array([117, 125,  99, 130]) value 125

array([[143, 116, 140, 148, 114, 120],
       [129, 115, 131, 127, 111, 108],
       [122, 137, 149, 114, 106, 142]]) value 116

array([[128, 129, 104, 128, 129, 124, 122],
       [131, 125, 120, 125, 129, 122, 126],
       [128, 128, 128, 128, 129, 128, 127]]) value 129

array([[133, 123, 149, 131],
       [119, 136, 132, 119]]) value 123

array([151, 148, 129, 125]) value 148

array([[123, 135, 104, 145, 127, 116],
       [123, 123, 104, 143, 141, 116],
       [123, 145, 104, 113, 141, 116]]) value 135

array([132, 124, 133, 122, 114,  98]) value 124
---
[136 131 134 150 127 147]
147
[143  98 132 144 123 109]
109
[133 149 154 152]
152
[ 99 115 127 112]
112
[122 128 136 116 152 117 129]
129
[116 123 153 113 124 110]
110
[141 144 110 156 132 108]
108
---
Q:
[[112 131 145 127 114 125 145 135 114]
 [124 118 128 137 132 121 117 133 137]
 [142 121 116 137 138 117 116 139 137]
 [131 120 115 120 130 137 140 132 121]
 [137 131 123 119 117 125 133 138 137]
 [135 142 105 141 141 106 142 135 107]
 [139 124 108 107 122 138 150 145 130]]
A: 142

Q:
[[122 119 128 124 117 135 115 147 151 121  98]
 [140 128 121 126 138 129 130 119 115 115 145]
 [117 107 134 129 122 142 127 139 133 129 126]
 [132 124 150 147 125 136 129 130 120 125 139]
 [131 120 138 135 128 127 118 132 107 121 143]
 [129 121 130 124 128 121 147 124 141 134 132]
 [123 135 108 118 130 143 115 131 131 121 113]]
A: 117

Q:
[[122 124 149 124 119 138 132]
 [121 124 125 141 130 132 137]
 [115 133 115 136 126 113 129]
 [114 131 124 121 123 100 131]
 [127 132 134 122 134 133 124]
 [136 116 121 144 139 133 122]
 [124 138 131 133 117 124 124]
 [128 133 122 122 127 134 124]
 [142 128 130 118 133 136 124]
 [125 128 133 130 116 137 128]
 [112 131 137 118 118 122 121]]
A: 115

Q:
[[129 136 123 115 117 137 136 133 119 142]
 [150 142 116 121 132 139 120 130 122 112]
 [117 129 107 144 125 116 123 147 122 120]
 [135 118 144 125 140 123 122 121 145 119]
 [136 132 128 126 117 131 128 109 118 125]
 [137 135 117 120 125 122 112 155 145 126]
 [139 124 119 124 124 137 133 125 126 122]
 [124 143 107 145 149 148 113 138 146 122]]
A: 117

Q:
[[126 123 113 121 117 138 132 117 117 125 143 123]
 [142 124 120 127 118 137 128 124 134 105 128 129]
 [143 125 118 126 117 137 127 124 131 106 130 128]
 [135 123 121 130 121 138 131 127 135 104 124 130]
 [119 139 123 119 126 128 115 124 133 122 128 131]
 [114 122 120 130 126 134 126 128 132 105 123 134]
 [110 124 114 124 123 129 115 126 122 110 130 134]
 [110 122 117 128 125 132 122 129 128 107 124 134]
 [112 122 120 129 126 133 125 129 130 107 123 134]
 [128 135 121 123 119 144 134 126 120 123 142 137]
 [130 127 130 135 122 128 118 122 123 132 139 132]
 [134 122 122 130 121 137 131 126 136 103 123 130]]
A: 143

Q:
[[128 128 124 126 128 110 145]
 [125 128 126 128 130 118 128]
 [132 127 131 126 127 139 129]
 [128 116 128 128 136 128 113]
 [121 139 132 114 122 128 140]
 [138 128 125 142 129 128 124]
 [124 135 132 116 124 128 135]
 [138 115 132 129 128 142 110]
 [119 143 126 124 116 121 149]
 [126 127 124 134 128 128 128]]
A: 132

Q:
[[125 128 124 122 130 128 131 119 136 133 124 128]
 [125 127 132 142 138 127 124 125 136 125 125 132]
 [121 123 131 152 124 126 117 129 126 134 131 132]
 [126 127 127 121 128 133 127 120 129 138 136 127]
 [133 123 120 132 123 135 120 137 129 128 120 136]
 [125 128 124 123 130 128 131 119 136 133 125 128]
 [120 123 131 152 124 126 117 129 127 134 131 131]
 [136 126 124 125 127 133 125 137 129 124 128 134]
 [120 123 131 152 124 126 117 129 127 134 130 132]
 [126 127 127 121 128 133 127 120 129 137 136 127]
 [125 128 124 123 130 128 131 119 136 133 125 128]
 [138 129 123 117 124 140 120 138 116 131 116 127]]
A: 121

Q:
[[116 119 114 132 119 128]
 [117 111 137 113 148 142]
 [145 149 151 126 141 128]
 [117 113 136 114 146 141]
 [134 137 123 141 120 126]]
A: 145
